In the data rows, the value 500 means zero.
How far apart are the two rows of each pair, measured in a hidden way? 0 means very close, and 20 very far. Two or three weighted sums of its numbers give each row a place; it is the straight-line distance between the places.
Array([502, 699, 656, 313, 446, 335, 342, 430, 777, 550, 440, 628, 173, 551, 611, 498])
Array([443, 336, 629, 664, 202, 553, 649, 800, 532, 234, 342, 263, 436, 709, 255, 583]) ~ 13
Array([526, 331, 345, 638, 426, 638, 607, 680, 323, 415, 504, 329, 705, 471, 334, 550])
Array([567, 465, 601, 585, 531, 532, 640, 536, 473, 390, 429, 550, 516, 540, 469, 565]) ~ 6
Array([485, 524, 514, 448, 533, 515, 474, 552, 540, 524, 514, 455, 450, 492, 507, 519])
Array([535, 565, 593, 460, 458, 383, 482, 430, 675, 512, 433, 570, 313, 563, 544, 507]) ~ 10
Array([333, 616, 415, 438, 463, 467, 303, 499, 592, 591, 625, 419, 489, 506, 560, 454])
Array([466, 523, 298, 491, 406, 620, 420, 528, 489, 693, 692, 320, 480, 476, 437, 448]) ~ 19
Array([375, 600, 346, 435, 453, 522, 301, 554, 581, 555, 505, 434, 539, 488, 506, 440])
Array([568, 417, 413, 565, 625, 638, 585, 533, 251, 564, 604, 487, 735, 395, 495, 465]) ~ 13
Array([556, 389, 460, 597, 341, 609, 550, 499, 382, 384, 365, 393, 589, 605, 409, 578])
Array([709, 353, 541, 577, 708, 586, 723, 327, 248, 334, 285, 720, 650, 480, 472, 649]) ~ 10
Array([473, 350, 557, 575, 632, 482, 539, 508, 342, 514, 546, 396, 655, 391, 526, 568])
Array([554, 432, 319, 540, 561, 622, 570, 457, 384, 473, 486, 449, 674, 444, 448, 530]) ~ 4
Array([480, 624, 609, 422, 468, 437, 460, 510, 622, 501, 471, 633, 355, 519, 530, 456])
Array([599, 332, 522, 679, 467, 512, 628, 513, 317, 300, 372, 426, 674, 524, 354, 593]) ~ 13
Array([516, 580, 529, 414, 784, 448, 499, 239, 403, 593, 533, 726, 494, 378, 679, 485])
Array([507, 540, 518, 446, 711, 413, 525, 314, 498, 645, 644, 706, 515, 328, 610, 462]) ~ 10
Array([498, 389, 673, 583, 478, 459, 617, 587, 496, 389, 447, 466, 386, 628, 497, 567])
Array([562, 475, 648, 418, 637, 366, 625, 328, 475, 541, 484, 695, 355, 460, 605, 546]) ~ 6
Array([520, 401, 568, 497, 490, 487, 566, 450, 425, 393, 354, 495, 461, 448, 470, 596])
Array([436, 689, 570, 211, 558, 270, 207, 349, 736, 802, 744, 602, 271, 327, 711, 349]) ~ 7
Array([417, 588, 648, 349, 368, 371, 329, 394, 680, 559, 469, 518, 280, 573, 578, 499])
Array([627, 542, 448, 381, 638, 520, 480, 231, 446, 544, 408, 721, 539, 451, 580, 563]) ~ 5
Array([562, 194, 753, 854, 215, 571, 773, 788, 338,  95, 143, 241, 558, 804, 222, 690])
Array([548, 460, 712, 476, 475, 432, 637, 438, 489, 417, 352, 558, 324, 583, 519, 559]) ~ 11
Array([558, 421, 398, 595, 697, 560, 596, 411, 291, 520, 493, 534, 677, 367, 496, 553])
Array([508, 467, 298, 653, 607, 650, 617, 525, 401, 425, 534, 543, 742, 471, 399, 517]) ~ 4
Array([411, 375, 568, 737, 254, 531, 569, 930, 544, 295, 568, 198, 519, 654, 325, 493])
Array([595, 435, 540, 510, 393, 530, 467, 546, 438, 434, 429, 442, 587, 479, 406, 540]) ~ 13
Array([575, 348, 556, 508, 462, 482, 478, 599, 455, 405, 397, 468, 502, 495, 509, 582])
Array([565, 447, 284, 651, 510, 671, 619, 600, 399, 494, 565, 460, 666, 511, 362, 455]) ~ 12
Array([355, 808, 430, 319, 387, 405, 318, 550, 803, 715, 791, 503, 287, 545, 518, 281])
Array([515, 412, 524, 575, 532, 547, 596, 534, 391, 435, 491, 531, 551, 481, 497, 555]) ~ 13
Array([510, 375, 412, 545, 597, 613, 494, 442, 309, 492, 477, 444, 642, 431, 454, 574])
Array([541, 603, 768, 422, 378, 269, 372, 444, 720, 506, 433, 626, 204, 600, 581, 473]) ~ 10
Array([567, 382, 395, 664, 528, 603, 680, 639, 345, 365, 552, 473, 707, 562, 400, 503])
Array([563, 425, 562, 536, 477, 484, 575, 463, 433, 472, 413, 559, 498, 515, 453, 528]) ~ 4
Array([527, 518, 424, 505, 507, 499, 469, 385, 542, 536, 496, 587, 510, 504, 522, 453])
Array([481, 503, 523, 465, 593, 467, 539, 358, 376, 502, 406, 583, 564, 432, 553, 538]) ~ 16
Array([590, 297, 454, 607, 507, 657, 703, 446, 296, 363, 323, 438, 577, 557, 467, 664])
Array([525, 400, 563, 600, 457, 488, 582, 595, 489, 353, 420, 437, 506, 557, 361, 548]) ~ 9
Array([414, 651, 422, 380, 547, 429, 295, 450, 611, 819, 723, 499, 458, 368, 582, 372])
Array([465, 434, 500, 583, 515, 550, 494, 595, 467, 391, 467, 513, 551, 564, 432, 570]) ~ 6
Array([486, 511, 447, 439, 455, 486, 425, 503, 561, 540, 503, 479, 452, 511, 443, 482])
Array([548, 437, 414, 565, 521, 608, 574, 454, 465, 468, 467, 533, 576, 523, 475, 541]) ~ 11
Array([541, 527, 747, 417, 464, 350, 528, 492, 587, 462, 405, 582, 369, 624, 470, 444])
Array([588, 411, 571, 605, 485, 587, 682, 435, 343, 302, 216, 543, 523, 605, 457, 646]) ~ 11
Array([597, 501, 559, 449, 730, 521, 655, 358, 401, 467, 406, 768, 511, 417, 618, 525])
Array([516, 509, 527, 591, 434, 479, 559, 577, 520, 395, 431, 455, 473, 564, 452, 517]) ~ 5
Array([521, 505, 501, 580, 495, 532, 470, 534, 449, 488, 527, 330, 532, 526, 438, 592])
Array([489, 462, 511, 561, 547, 524, 525, 580, 397, 487, 574, 380, 676, 436, 486, 549]) ~ 5
Array([453, 619, 561, 351, 542, 387, 321, 419, 553, 709, 672, 553, 420, 401, 630, 430])
Array([495, 434, 356, 535, 574, 607, 613, 363, 349, 542, 450, 491, 641, 425, 553, 534]) ~ 12
Array([511, 554, 498, 343, 565, 399, 430, 351, 565, 662, 520, 708, 382, 442, 595, 398])
Array([400, 739, 662, 403, 329, 297, 283, 514, 870, 528, 562, 524, 270, 572, 528, 406]) ~ 12
Array([490, 477, 324, 590, 593, 650, 590, 484, 383, 444, 543, 470, 697, 425, 441, 508])
Array([539, 307, 582, 646, 341, 636, 772, 796, 429, 257, 401, 375, 497, 665, 320, 523]) ~ 9
Array([496, 544, 482, 406, 393, 442, 411, 563, 584, 557, 544, 452, 463, 473, 481, 446])
Array([462, 503, 512, 481, 513, 418, 461, 536, 587, 553, 551, 511, 428, 432, 525, 486]) ~ 9
Array([568, 459, 555, 413, 694, 493, 479, 266, 431, 512, 382, 653, 496, 378, 582, 596])
Array([413, 326, 477, 697, 198, 596, 584, 870, 482, 356, 525, 179, 611, 600, 279, 469]) ~ 7
Array([507, 617, 469, 436, 426, 479, 313, 461, 651, 661, 658, 435, 449, 487, 554, 412])
Array([418, 497, 199, 475, 447, 504, 349, 608, 515, 665, 690, 303, 596, 376, 425, 420]) ~ 10
Array([417, 682, 308, 484, 520, 540, 308, 605, 581, 643, 749, 485, 604, 437, 518, 334])
Array([558, 344, 509, 569, 458, 515, 623, 519, 395, 413, 417, 463, 520, 533, 360, 582]) ~ 14
Array([565, 561, 613, 370, 658, 431, 470, 287, 419, 623, 416, 696, 466, 441, 671, 561])
Array([377, 726, 524, 408, 411, 341, 265, 577, 798, 622, 673, 475, 351, 505, 567, 357]) ~ 9
Array([560, 449, 449, 472, 335, 464, 442, 526, 525, 476, 423, 438, 437, 528, 443, 515])
Array([488, 413, 372, 549, 633, 616, 443, 548, 321, 589, 618, 415, 754, 375, 508, 531]) ~ 7
Array([496, 405, 637, 578, 546, 476, 608, 649, 436, 384, 482, 463, 509, 537, 440, 557])
Array([503, 398, 524, 513, 592, 570, 588, 507, 370, 467, 442, 554, 536, 538, 503, 570]) ~ 4
Array([616, 482, 330, 350, 769, 573, 466, 153, 389, 613, 391, 747, 574, 353, 677, 515])
Array([496, 392, 512, 588, 454, 513, 576, 580, 359, 482, 498, 348, 579, 462, 382, 523]) ~ 3
Array([542, 406, 434, 544, 607, 571, 625, 482, 316, 390, 365, 525, 605, 489, 478, 544])
Array([511, 412, 678, 623, 182, 400, 536, 772, 615, 286, 386, 331, 380, 725, 311, 540]) ~ 7
Array([488, 422, 342, 618, 565, 666, 612, 584, 414, 399, 470, 444, 673, 541, 419, 547])
Array([516, 400, 418, 635, 530, 616, 601, 483, 394, 397, 436, 577, 637, 513, 453, 548]) ~ 7
Array([445, 626, 382, 425, 529, 485, 371, 468, 620, 631, 628, 479, 508, 409, 528, 467])
Array([404, 721, 739, 302, 371, 272, 319, 496, 861, 615, 623, 560,  97, 560, 602, 413]) ~ 8
Array([556, 447, 610, 525, 685, 485, 545, 424, 382, 530, 479, 587, 550, 418, 604, 573])
Array([530, 437, 484, 406, 451, 442, 382, 363, 456, 681, 543, 397, 455, 456, 612, 475]) ~ 8
Array([463, 309, 634, 797, 211, 550, 711, 841, 468, 162, 337, 300, 624, 715, 216, 573])
Array([596, 697, 556, 199, 720, 360, 386, 182, 612, 748, 541, 850, 244, 371, 774, 414]) ~ 11
Array([455, 574, 410, 411, 409, 481, 386, 511, 611, 563, 575, 496, 392, 515, 509, 392])
Array([519, 350, 497, 678, 528, 600, 684, 587, 379, 369, 406, 486, 571, 593, 428, 572]) ~ 10
Array([571, 414, 403, 590, 440, 578, 555, 532, 463, 468, 447, 471, 536, 579, 407, 514])
Array([523, 324, 420, 582, 563, 610, 560, 530, 255, 433, 433, 351, 707, 509, 444, 580]) ~ 13
Array([439, 383, 668, 751, 262, 435, 684, 910, 486, 249, 471, 199, 554, 706, 252, 480])
Array([453, 525, 422, 440, 670, 567, 522, 503, 421, 594, 531, 506, 556, 382, 551, 480]) ~ 9
Array([482, 535, 560, 478, 628, 423, 419, 322, 532, 509, 455, 608, 491, 400, 649, 557])
Array([520, 328, 695, 696, 310, 500, 690, 775, 462, 181, 360, 338, 493, 664, 339, 617]) ~ 6
Array([405, 708, 286, 378, 560, 521, 237, 412, 554, 709, 721, 544, 556, 372, 601, 341])
Array([444, 478, 516, 593, 365, 530, 555, 640, 566, 384, 499, 403, 494, 616, 391, 543]) ~ 11
Array([601, 338, 472, 624, 580, 603, 670, 534, 310, 346, 385, 549, 648, 477, 402, 548])
Array([513, 436, 692, 582, 321, 458, 581, 589, 544, 281, 296, 450, 453, 707, 385, 555]) ~ 11
Array([518, 631, 430, 286, 736, 514, 418, 183, 502, 659, 475, 740, 470, 354, 688, 459])
Array([473, 593, 613, 520, 427, 449, 480, 515, 679, 493, 418, 524, 337, 594, 487, 496]) ~ 7
Array([553, 443, 573, 561, 563, 548, 625, 496, 404, 347, 429, 558, 555, 551, 522, 623])
Array([471, 448, 620, 564, 569, 389, 540, 519, 522, 462, 475, 437, 483, 447, 495, 549]) ~ 4
Array([546, 423, 330, 542, 722, 624, 615, 497, 304, 550, 593, 544, 730, 400, 479, 520])
Array([412, 685, 566, 407, 466, 400, 302, 462, 742, 548, 586, 555, 326, 526, 605, 440]) ~ 7
Array([432, 598, 521, 433, 466, 460, 447, 496, 632, 541, 632, 522, 368, 524, 570, 457])
Array([523, 652, 273, 382, 623, 537, 430, 295, 548, 652, 545, 632, 566, 376, 523, 480]) ~ 5
Array([556, 393, 512, 587, 534, 522, 564, 492, 398, 404, 415, 467, 592, 497, 460, 589])
Array([559, 574, 631, 366, 429, 341, 481, 345, 641, 455, 325, 620, 268, 553, 543, 552]) ~ 9
Array([484, 654, 706, 342, 411, 306, 407, 383, 725, 541, 418, 624, 213, 598, 576, 465])
Array([505, 470, 453, 501, 498, 518, 416, 393, 418, 532, 457, 466, 568, 441, 543, 536]) ~ 14
Array([498, 579, 479, 417, 653, 439, 385, 448, 532, 675, 679, 601, 512, 346, 584, 445])
Array([495, 413, 590, 554, 505, 555, 592, 463, 330, 458, 482, 535, 541, 504, 494, 508]) ~ 5
Array([513, 590, 372, 360, 493, 513, 418, 392, 520, 617, 629, 535, 481, 377, 538, 344])
Array([587, 191, 737, 729, 298, 560, 759, 591, 290, 196, 197, 373, 520, 719, 311, 717]) ~ 13
Array([540, 512, 506, 386, 674, 473, 578, 441, 534, 545, 462, 658, 387, 453, 626, 480])
Array([455, 570, 558, 589, 434, 506, 561, 552, 575, 438, 466, 527, 438, 584, 423, 522]) ~ 9
Array([421, 597, 338, 436, 403, 552, 307, 592, 618, 613, 646, 427, 474, 500, 562, 416])
Array([624, 465, 558, 573, 626, 521, 654, 409, 408, 425, 382, 665, 521, 512, 494, 606]) ~ 13
Array([562, 505, 468, 496, 452, 503, 506, 553, 516, 404, 432, 563, 517, 503, 465, 511])
Array([445, 670, 375, 425, 464, 491, 391, 565, 655, 630, 685, 464, 468, 525, 558, 378]) ~ 6
Array([557, 472, 498, 487, 655, 502, 563, 480, 488, 520, 555, 631, 542, 397, 472, 475])
Array([437, 653, 368, 331, 587, 449, 268, 402, 596, 687, 686, 524, 495, 320, 633, 393]) ~ 15
Array([515, 684, 386, 343, 491, 471, 401, 328, 663, 611, 552, 716, 415, 466, 552, 396])
Array([424, 778, 257, 307, 591, 504, 285, 373, 613, 699, 727, 615, 591, 316, 603, 275]) ~ 13
Array([575, 658, 355, 300, 965, 540, 448, 183, 368, 747, 634, 870, 573, 219, 803, 465])
Array([425, 767, 634, 379, 428, 309, 320, 480, 833, 579, 558, 653, 208, 539, 638, 408]) ~ 2
Array([477, 517, 644, 414, 468, 398, 448, 537, 598, 599, 577, 588, 359, 513, 587, 396])
Array([481, 541, 397, 407, 456, 527, 341, 424, 592, 553, 458, 533, 445, 451, 523, 559]) ~ 13
Array([480, 533, 479, 468, 251, 484, 463, 600, 589, 443, 415, 370, 385, 597, 413, 502])
Array([532, 436, 528, 500, 457, 529, 438, 440, 498, 464, 381, 493, 457, 531, 533, 589]) ~ 11
Array([523, 521, 566, 426, 366, 412, 489, 454, 664, 470, 431, 531, 276, 604, 477, 490])
Array([449, 614, 200, 363, 624, 529, 306, 374, 547, 755, 771, 548, 560, 318, 650, 414]) ~ 9
Array([650, 301, 506, 640, 570, 562, 722, 575, 256, 348, 442, 493, 691, 531, 367, 573])
Array([397, 616, 607, 340, 371, 313, 343, 467, 712, 627, 608, 562, 282, 515, 572, 393]) ~ 8
Array([591, 515, 637, 519, 506, 461, 574, 432, 419, 375, 322, 607, 555, 496, 414, 502])
Array([540, 457, 522, 508, 565, 515, 558, 581, 465, 511, 546, 502, 542, 493, 498, 449]) ~ 7
Array([475, 499, 368, 563, 506, 626, 412, 534, 436, 469, 566, 384, 712, 446, 484, 488])
Array([391, 544, 510, 565, 379, 397, 310, 689, 657, 526, 667, 305, 490, 545, 446, 458]) ~ 8
Array([528, 552, 545, 403, 551, 473, 514, 382, 451, 615, 556, 577, 441, 451, 587, 526])
Array([576, 431, 461, 520, 599, 594, 540, 490, 425, 503, 430, 554, 564, 515, 507, 507]) ~ 10
Array([534, 460, 375, 605, 472, 583, 458, 578, 430, 555, 589, 362, 653, 499, 390, 443])
Array([608, 476, 328, 621, 570, 640, 612, 515, 361, 472, 561, 482, 677, 438, 489, 500]) ~ 4
Array([560, 471, 527, 532, 672, 536, 625, 368, 435, 448, 450, 683, 494, 464, 574, 546])
Array([527, 527, 585, 457, 476, 408, 448, 516, 562, 521, 439, 505, 385, 519, 529, 500]) ~ 11
Array([568, 462, 616, 423, 540, 414, 451, 369, 474, 581, 371, 602, 389, 443, 590, 542])
Array([525, 412, 446, 598, 570, 577, 567, 517, 391, 414, 517, 442, 686, 501, 445, 526]) ~ 1
Array([548, 376, 551, 695, 602, 600, 686, 457, 299, 411, 424, 512, 713, 556, 475, 595])
Array([484, 536, 596, 540, 411, 447, 566, 557, 638, 353, 374, 524, 378, 642, 419, 483]) ~ 15
Array([481, 429, 333, 526, 540, 625, 570, 578, 374, 440, 535, 486, 654, 411, 419, 540])
Array([470, 335, 357, 626, 636, 652, 657, 491, 230, 493, 564, 421, 722, 469, 467, 551]) ~ 11
Array([503, 615, 698, 342, 460, 281, 437, 421, 682, 575, 465, 555, 229, 478, 572, 495])
Array([466, 451, 584, 526, 368, 470, 524, 482, 496, 410, 359, 471, 425, 567, 490, 553]) ~ 8
Array([485, 567, 491, 425, 467, 398, 441, 514, 495, 577, 539, 478, 478, 469, 520, 386])
Array([509, 413, 451, 500, 519, 576, 605, 480, 330, 457, 405, 531, 588, 545, 477, 531]) ~ 7
Array([459, 586, 410, 445, 529, 451, 384, 418, 559, 635, 613, 547, 467, 400, 579, 469])
Array([475, 594, 430, 433, 619, 489, 457, 442, 525, 548, 552, 541, 523, 471, 588, 458]) ~ 10
Array([434, 707, 708, 454, 482, 348, 411, 485, 803, 516, 464, 558, 249, 522, 539, 473])
Array([384, 524, 329, 518, 401, 496, 287, 686, 530, 610, 752, 295, 647, 469, 452, 403]) ~ 10
Array([547, 648, 664, 335, 340, 356, 427, 416, 758, 493, 361, 550, 106, 660, 546, 492])
Array([486, 480, 342, 633, 487, 657, 509, 605, 445, 506, 599, 370, 659, 528, 475, 479]) ~ 13
Array([477, 516, 547, 454, 477, 510, 401, 434, 482, 533, 481, 436, 495, 562, 606, 517])
Array([500, 378, 638, 712, 209, 457, 576, 833, 532, 282, 403, 257, 543, 699, 307, 500]) ~ 9
Array([584, 435, 450, 569, 559, 659, 640, 399, 392, 383, 376, 540, 575, 477, 496, 570])
Array([568, 385, 674, 596, 585, 493, 681, 573, 452, 364, 382, 568, 464, 566, 462, 611]) ~ 11
Array([402, 643, 672, 292, 458, 333, 319, 417, 676, 637, 560, 574, 295, 484, 598, 408])
Array([494, 380, 645, 622, 310, 442, 622, 769, 585, 375, 472, 368, 392, 657, 415, 497]) ~ 17
Array([404, 612, 536, 451, 637, 389, 409, 435, 580, 700, 720, 517, 424, 410, 635, 401])
Array([431, 571, 510, 469, 463, 483, 423, 590, 544, 645, 679, 435, 465, 472, 539, 422]) ~ 6
Array([403, 619, 605, 338, 462, 356, 321, 440, 729, 606, 612, 506, 323, 458, 560, 466])
Array([513, 446, 300, 595, 575, 682, 573, 482, 329, 484, 501, 397, 684, 413, 472, 574]) ~ 8
Array([475, 487, 549, 564, 484, 463, 587, 518, 500, 446, 534, 490, 512, 462, 496, 537])
Array([572, 511, 585, 427, 674, 430, 546, 199, 427, 556, 464, 712, 448, 425, 610, 529]) ~ 6
Array([453, 579, 321, 516, 444, 550, 473, 469, 569, 538, 614, 554, 494, 566, 530, 377])
Array([432, 629, 289, 444, 399, 510, 339, 498, 571, 635, 622, 420, 507, 522, 505, 385]) ~ 12
Array([613, 391, 470, 591, 565, 597, 650, 481, 290, 409, 378, 485, 662, 454, 398, 555])
Array([492, 667, 592, 439, 517, 429, 531, 432, 598, 595, 519, 631, 362, 483, 539, 493]) ~ 8
Array([533, 467, 539, 465, 557, 523, 518, 418, 419, 515, 461, 599, 563, 428, 504, 533])
Array([511, 590, 386, 366, 501, 509, 382, 436, 515, 661, 559, 503, 490, 408, 567, 355]) ~ 4
Array([546, 374, 623, 502, 343, 468, 530, 438, 482, 389, 274, 484, 378, 633, 462, 601])
Array([531, 489, 513, 575, 387, 518, 548, 562, 535, 443, 402, 450, 473, 575, 357, 518]) ~ 3
Array([454, 501, 430, 511, 364, 565, 492, 646, 563, 481, 673, 425, 540, 606, 388, 356])
Array([587, 464, 610, 541, 534, 463, 566, 480, 438, 378, 339, 588, 449, 529, 463, 606]) ~ 6
Array([383, 609, 617, 338, 340, 402, 306, 570, 693, 627, 529, 409, 283, 520, 522, 441])
Array([609, 341, 452, 582, 455, 669, 696, 539, 358, 338, 325, 517, 595, 562, 373, 606]) ~ 17
Array([556, 249, 700, 735, 354, 517, 717, 652, 387, 254, 315, 335, 552, 667, 365, 617])
Array([434, 524, 387, 499, 248, 561, 352, 610, 600, 483, 553, 268, 530, 577, 425, 483]) ~ 16
Array([400, 542, 371, 456, 391, 480, 341, 563, 562, 590, 580, 409, 511, 510, 449, 433])
Array([509, 604, 254, 302, 622, 558, 219, 356, 552, 717, 658, 577, 567, 286, 724, 412]) ~ 12
Array([525, 356, 323, 565, 469, 634, 507, 558, 369, 429, 509, 418, 734, 408, 418, 510])
Array([426, 697, 424, 391, 657, 430, 374, 452, 604, 690, 737, 603, 480, 346, 631, 344]) ~ 17
Array([638, 341, 723, 498, 657, 443, 715, 205, 345, 373, 227, 771, 467, 473, 555, 666])
Array([448, 604, 486, 383, 262, 437, 308, 476, 652, 577, 435, 414, 290, 594, 535, 433]) ~ 13
Array([469, 678, 563, 311, 519, 375, 318, 383, 710, 662, 604, 571, 323, 425, 660, 396])
Array([478, 555, 601, 417, 444, 421, 446, 613, 659, 497, 515, 488, 337, 513, 514, 507]) ~ 5
Array([518, 536, 493, 453, 600, 523, 531, 386, 451, 582, 520, 611, 502, 519, 599, 492])
Array([518, 319, 557, 705, 195, 576, 750, 718, 361, 231, 265, 225, 511, 633, 236, 599]) ~ 9
Array([513, 618, 464, 291, 717, 441, 295, 228, 517, 732, 586, 644, 489, 340, 737, 499])
Array([545, 470, 482, 592, 539, 541, 577, 563, 434, 419, 453, 563, 646, 562, 499, 520]) ~ 10
Array([424, 673, 275, 394, 515, 501, 347, 415, 609, 627, 661, 470, 474, 441, 530, 437])
Array([413, 645, 425, 447, 391, 478, 300, 582, 619, 653, 726, 359, 439, 473, 529, 371]) ~ 5
Array([523, 480, 504, 490, 423, 501, 464, 526, 493, 520, 530, 479, 465, 492, 502, 501])
Array([467, 542, 432, 522, 560, 547, 498, 562, 397, 561, 588, 467, 659, 398, 489, 403]) ~ 10
Array([421, 616, 350, 463, 398, 533, 420, 615, 635, 590, 687, 434, 471, 465, 492, 392])
Array([506, 419, 600, 508, 297, 473, 541, 626, 517, 449, 410, 362, 394, 630, 435, 528]) ~ 7
Array([490, 426, 272, 551, 528, 710, 539, 464, 377, 459, 442, 470, 688, 480, 474, 495])
Array([540, 394, 395, 592, 447, 615, 643, 506, 311, 435, 404, 412, 586, 506, 397, 588]) ~ 7
Array([511, 422, 366, 563, 529, 614, 540, 474, 326, 504, 562, 464, 700, 468, 489, 479])
Array([511, 406, 381, 606, 565, 614, 615, 577, 345, 399, 509, 440, 646, 487, 402, 492]) ~ 10
Array([584, 516, 594, 494, 590, 441, 601, 345, 555, 464, 368, 701, 415, 523, 557, 533])
Array([501, 437, 331, 524, 647, 605, 543, 546, 361, 552, 635, 490, 617, 370, 506, 460]) ~ 9
Array([512, 595, 565, 313, 585, 382, 394, 241, 500, 646, 438, 633, 411, 416, 660, 500])
Array([488, 428, 392, 639, 419, 564, 493, 622, 430, 399, 555, 381, 702, 536, 352, 521]) ~ 12
Array([503, 439, 530, 528, 511, 520, 568, 517, 439, 517, 503, 484, 441, 534, 483, 531])
Array([406, 523, 836, 525, 392, 360, 519, 632, 598, 423, 512, 427, 348, 600, 490, 567]) ~ 13
Array([462, 592, 508, 497, 554, 468, 532, 522, 599, 488, 573, 526, 426, 542, 544, 440])
Array([444, 592, 349, 506, 445, 516, 359, 688, 623, 585, 719, 373, 569, 441, 445, 428]) ~ 14
Array([540, 438, 502, 490, 487, 523, 558, 623, 515, 421, 454, 527, 483, 537, 466, 505])
Array([451, 594, 767, 320, 365, 286, 347, 428, 718, 587, 534, 572, 223, 526, 611, 395]) ~ 6
Array([445, 549, 529, 442, 688, 467, 428, 470, 500, 514, 530, 597, 548, 496, 638, 475])
Array([459, 586, 428, 365, 445, 466, 307, 483, 603, 603, 559, 385, 510, 475, 557, 470]) ~ 13
Array([505, 540, 652, 356, 452, 367, 414, 506, 653, 587, 448, 501, 317, 497, 536, 459])
Array([418, 568, 628, 320, 408, 370, 345, 470, 648, 591, 573, 419, 343, 480, 550, 475]) ~ 6
Array([475, 423, 553, 515, 449, 517, 590, 511, 530, 409, 344, 475, 391, 551, 507, 589])
Array([567, 257, 499, 618, 411, 698, 729, 526, 179, 240, 141, 432, 658, 648, 366, 663]) ~ 8
Array([430, 663, 417, 349, 457, 396, 176, 464, 696, 675, 619, 500, 444, 420, 623, 369])
Array([423, 603, 357, 498, 273, 544, 375, 644, 657, 474, 538, 361, 466, 626, 448, 412]) ~ 6
Array([527, 525, 445, 425, 627, 531, 463, 369, 506, 532, 463, 591, 498, 440, 579, 478])
Array([482, 515, 477, 470, 569, 587, 552, 423, 481, 497, 495, 619, 512, 445, 545, 459]) ~ 5
Array([574, 495, 629, 407, 685, 495, 482, 310, 444, 541, 400, 647, 457, 399, 615, 554])
Array([476, 537, 482, 530, 563, 515, 460, 445, 522, 457, 445, 572, 594, 511, 522, 521]) ~ 4
Array([339, 699, 412, 448, 456, 455, 323, 496, 644, 673, 728, 441, 467, 474, 570, 381])
Array([558, 378, 358, 548, 574, 669, 642, 482, 333, 437, 477, 550, 661, 432, 414, 528]) ~ 16
Array([518, 400, 282, 553, 675, 617, 640, 478, 297, 554, 629, 519, 737, 398, 510, 493])
Array([419, 588, 269, 391, 340, 499, 296, 508, 666, 583, 600, 338, 462, 521, 494, 407]) ~ 11
Array([495, 531, 380, 528, 504, 573, 513, 454, 501, 447, 492, 491, 597, 505, 460, 516])
Array([508, 468, 439, 468, 502, 501, 494, 486, 506, 550, 528, 495, 429, 484, 493, 485]) ~ 7
Array([529, 534, 544, 464, 667, 503, 585, 386, 448, 487, 420, 653, 497, 419, 572, 542])
Array([472, 514, 445, 427, 368, 518, 350, 576, 633, 547, 587, 349, 413, 532, 543, 482]) ~ 13
Array([503, 357, 721, 621, 406, 444, 674, 707, 428, 359, 481, 381, 410, 674, 375, 515])
Array([542, 438, 595, 527, 424, 499, 592, 529, 528, 411, 408, 588, 440, 655, 477, 552]) ~ 8
Array([491, 512, 558, 546, 280, 519, 514, 618, 526, 424, 455, 354, 448, 587, 341, 486])
Array([614, 457, 531, 397, 592, 542, 582, 342, 367, 506, 348, 698, 476, 504, 605, 531]) ~ 8
Array([521, 449, 480, 439, 577, 522, 565, 398, 408, 444, 413, 603, 541, 466, 527, 541])
Array([524, 452, 620, 476, 393, 477, 514, 488, 522, 410, 334, 478, 469, 564, 450, 510]) ~ 6
Array([539, 420, 536, 502, 798, 532, 497, 380, 279, 626, 579, 620, 665, 297, 684, 575])
Array([593, 463, 379, 556, 569, 569, 624, 386, 431, 418, 460, 518, 636, 486, 482, 561]) ~ 7
